One vector is turned by the same rotation once a tick. Each row is the vector after some number of ticks, and that number follows the row.
The counts run from 0 to 845.
-.03 -.08 .00 .42 .10 .17 .03 -.19 -.22 -.17 .01 -.03 -.01 -.23 -.03
 -.09 -.03 -.14 -.16 .01 -.08 .23 -.06 .00 .06 .23 .15 .06 .24 -.12 .11
 -.13 .06 -> 87
.05 -.22 .03 .17 .14 .30 -.05 -.19 .08 -.15 -.04 -.08 .23 -.19 .09 .06
 -.05 -.21 -.01 -.04 .14 .12 -.04 -.18 .12 .31 .10 .23 -.05 .18 .03 -.10
 -.09 -> 415
-.16 .00 .13 .31 .06 .16 .08 -.23 -.10 -.20 -.06 .07 .16 -.20 -.03 -.06
 -.04 -.37 -.21 -.03 -.03 .29 .01 .08 .06 .08 .18 -.01 .12 -.08 .12 -.12
 .03 -> 502
-.07 -.15 .07 .27 -.11 .09 -.12 -.22 .00 -.20 -.23 .08 .17 -.10 .17 -.19
 .07 -.19 -.13 -.14 .04 .33 .00 .05 -.04 .18 .19 .16 .05 -.10 -.01 -.08
 .13 -> 101
-.10 -.20 .06 .32 .17 .21 .07 -.14 -.10 -.06 .07 -.14 .25 -.17 -.03 -.10
 .05 .13 -.04 .13 -.11 .20 .02 -.29 .05 .12 -.06 .10 .21 .14 .03 -.02
 -.19 -> 77
.11 -.18 .08 .26 .18 .14 -.12 -.25 .04 .07 -.02 -.11 .25 -.18 .17 -.04
 -.02 -.17 -.07 -.11 .14 .12 .00 -.05 -.02 .37 .11 .10 .03 .23 -.02 -.13
 .03 -> 590
.01 -.21 .03 .23 -.09 .13 -.10 -.11 -.05 -.11 .00 -.05 .35 -.13 .08 -.27
 .17 -.02 .01 -.06 -.03 .26 .08 -.29 -.02 -.03 .11 .30 .05 -.02 -.03 .10
 -.05 -> 481
.01 -.11 .01 .31 .03 .16 .12 -.10 -.15 .05 .08 -.09 .12 -.26 -.07 -.21
 .06 -.15 -.16 -.17 -.08 .35 -.02 .11 -.06 .18 .16 .03 .16 -.07 .16 -.12
 .17 -> 711
-.07 -.15 -.05 .31 -.01 .29 .13 -.06 -.14 -.08 -.03 -.03 .10 -.28 -.12
 -.13 .01 -.09 -.06 -.10 -.16 .28 -.04 -.10 .10 .13 .18 .16 .12 -.14 .20
 -.12 .11 -> 663
-.05 -.17 .12 .28 -.03 .05 -.18 -.23 .01 -.32 -.12 .04 .18 .00 .21 -.21
 .14 -.09 -.14 .01 .06 .32 -.01 -.03 -.06 .17 .07 .19 .13 -.04 -.11 -.01
 -.06 -> 643
-.09 -.15 .12 .18 -.07 .06 -.05 -.17 -.03 -.28 -.03 .03 .22 -.05 .13
 -.24 .19 -.13 -.19 -.09 .07 .46 -.10 .09 -.18 .09 .07 .07 .08 -.05 -.03
 .00 -.02 -> 149
.10 -.04 .06 .35 .16 .12 .08 -.17 -.09 -.07 .14 -.09 .32 -.22 -.04 -.13
 -.01 -.34 -.09 .03 .03 .16 .16 -.19 .14 .01 .15 .13 .08 .01 .04 .05
 -.06 -> 129
.02 -.12 .19 .18 .20 .11 -.06 -.17 .22 -.03 .01 -.09 .33 .01 .14 -.15
 .09 -.20 -.12 -.03 .08 .28 .14 .01 -.03 .29 .04 .11 .04 .20 -.04 -.05
 -.08 -> 16
-.03 -.14 .09 .04 .03 .27 -.01 -.12 .08 -.32 .10 -.05 .34 -.11 .03 -.07
 .11 -.28 -.07 -.01 .08 .29 -.06 -.16 .01 .04 .07 .24 -.08 .09 .05 .05
 -.20 -> 737
.09 -.19 .13 .22 .10 .07 -.24 -.27 -.08 -.14 .13 -.09 .24 -.10 .20 -.15
 .12 -.12 -.10 -.02 .12 .18 -.07 -.12 -.17 .19 .05 .16 .10 .19 -.12 .02
 -.14 -> 768
.02 -.01 .18 .20 .01 .15 -.18 -.22 -.07 -.05 .11 .04 .23 -.18 .06 -.17
 .06 -.43 -.13 -.18 .00 .21 .06 .03 -.10 .09 .26 .15 .02 .01 .09 -.04
 .10 -> 180
-.17 -.18 .15 .21 .11 .28 -.02 -.11 .18 .15 -.14 -.03 .32 -.11 .03 -.11
 .05 .00 -.01 -.08 -.13 .21 .17 -.13 .00 .25 .08 .12 .02 .20 .08 -.16
 .02 -> 428
.10 -.13 .04 .26 .15 .25 -.11 -.22 .02 -.07 .00 -.08 .25 -.21 .09 .02
 -.07 -.30 -.02 -.04 .10 .04 .03 -.19 .13 .27 .18 .22 .00 .14 .02 -.09
 -.04 -> 48
-.21 -.13 .16 .12 .03 .29 -.01 -.11 -.02 -.31 .11 -.01 .11 -.07 -.04
 -.10 .17 -.06 -.15 .01 -.13 .42 -.15 .05 -.13 .14 -.01 .07 .13 .05 .15
 -.07 -.15 -> 199
-.07 -.14 .23 .09 .07 .15 -.10 -.14 .17 -.10 .07 -.05 .42 .00 .11 -.20
 .18 -.16 -.08 -.04 .03 .31 .10 -.12 -.12 .06 .02 .19 -.02 .20 -.03 .05
 -.15 -> 560
-.23 -.23 .13 .13 -.08 .27 -.18 -.18 .04 -.08 -.17 .06 .15 -.13 .11 -.09
 .11 .01 -.08 -.17 -.10 .30 -.13 .02 -.17 .25 .09 .11 .04 .08 .08 -.18
 .06 -> 600
-.07 -.16 -.02 .19 .05 .34 .14 -.07 -.14 .05 .13 -.09 .16 -.33 -.15 -.08
 .02 -.13 -.06 -.16 -.12 .28 -.11 -.03 -.02 .15 .13 .07 .07 .01 .24 -.14
 .08 -> 169
.00 -.20 .08 .21 .23 .24 .08 -.10 -.05 -.02 .25 -.21 .26 -.16 -.05 -.08
 .08 .03 -.04 .08 -.06 .23 -.04 -.19 -.03 .16 -.05 .10 .15 .23 .08 -.01
 -.21 -> 573
-.24 -.16 .07 .20 .03 .23 .22 -.10 -.07 -.24 -.02 -.03 .20 -.15 -.09
 -.11 .09 .00 -.16 .02 -.08 .46 -.12 -.01 .00 .07 -.04 -.03 .13 .00 .13
 -.09 -.12 -> 696
-.18 -.19 .12 .16 .12 .30 .07 -.09 -.08 -.04 .18 -.12 .21 -.17 -.11 -.10
 .12 .09 -.09 .03 -.19 .31 -.10 -.10 -.13 .12 -.05 .04 .17 .17 .15 -.07
 -.16 -> 570
.15 -.23 .02 .22 .09 .19 -.14 -.10 -.06 -.16 .21 -.16 .20 -.13 .07 -.19
 .16 .00 -.01 -.01 .01 .21 -.05 -.24 -.07 .18 .04 .31 .11 .08 -.01 .06
 -.15 -> 33
-.22 -.06 .19 .30 -.07 .11 -.10 -.22 -.22 -.02 .00 .09 .22 -.20 .03 -.21
 .09 -.14 -.16 -.09 -.19 .26 .03 -.05 -.15 -.06 .16 .01 .16 -.03 .08
 -.06 .08 -> 311
-.23 -.27 .13 .12 .01 .30 -.14 -.24 .00 -.09 -.12 .00 .29 -.17 .12 .03
 .03 .05 -.01 -.05 -.03 .16 -.14 -.20 -.07 .19 .00 .11 .01 .26 .02 -.12
 -.11 -> 236
-.11 -.12 .10 .15 .02 .34 -.07 -.09 .06 -.41 .01 .02 .15 -.06 -.02 -.08
 .12 -.20 -.05 .02 -.10 .28 -.01 -.14 .08 .11 .11 .30 .03 -.07 .11 -.04
 -.14 -> 244
-.12 -.04 .14 .12 .06 .31 .01 -.15 .03 -.34 .09 .02 .15 -.14 -.06 -.03
 .06 -.39 -.16 -.03 -.02 .31 -.08 .07 .01 .12 .12 .13 .01 -.01 .17 -.09
 -.08 -> 373
-.23 -.26 .06 .23 -.05 .19 .00 -.16 -.07 -.23 -.19 .02 .13 -.12 .08 -.13
 .12 .16 -.11 -.03 -.09 .40 -.16 -.04 -.08 .19 -.02 .07 .15 -.01 .04
 -.12 -.05 -> 648
